Read these off the table that follows.
1) Read off the entry just left of the smallest entry.
2) Read off the 5th entry in reading order.
3) Read off the entry just left of the centre entry.
[[125, 113, 123, 140, 120, 149, 150, 115, 129, 128, 144], [124, 114, 119, 125, 129, 144, 137, 126, 109, 105, 119], [121, 103, 142, 145, 127, 125, 128, 117, 116, 126, 135], [141, 120, 140, 126, 127, 133, 132, 128, 138, 130, 119], [122, 134, 126, 131, 118, 142, 118, 140, 145, 134, 127], [127, 116, 115, 111, 122, 112, 138, 113, 109, 119, 139], [133, 110, 128, 122, 140, 134, 122, 110, 136, 142, 143], [121, 121, 130, 127, 110, 104, 137, 120, 119, 130, 144], [109, 114, 123, 117, 124, 120, 137, 124, 152, 132, 114]]
1) 121
2) 120
3) 118

B =
[[134 132 133 132 126 134 116 119 119 126]
 [143 151 138 137 127 137 104 112 112 111]
 [141 147 138 136 127 136 106 113 113 114]
 [137 138 135 134 126 135 112 116 116 121]
 [139 142 136 135 127 136 109 114 115 118]
 [136 134 134 133 126 134 114 117 118 124]]
Indices start at 1.
The entry just left of the smallest entry -> 137
Read off the entry in the top-right corner.
126
The entry in the bottom-left corner: 136
Read off the entry in row 1 and column 3.
133
Read off the top entry of the column that holds the smallest entry.
116
The bottom entry of the column that holds the largest entry: 134
The entry at row 3, column 2: 147
Read off the entry at row 1, column 2.
132
The entry in row 1 and column 1 is 134
Read off the entry at row 2, column 1.
143
The entry at row 2, column 3: 138
Read off the largest entry.
151
The entry directly below 115 -> 118
Read off the entry directly below the smallest entry.
106
Read off the entry in row 3 and column 1.
141
Read off the entry just right of the smallest entry.
112
The entry in row 3 and column 3 is 138
The entry directly below 106 is 112
Read off the entry just right of 106.
113
The bottom-right entry: 124
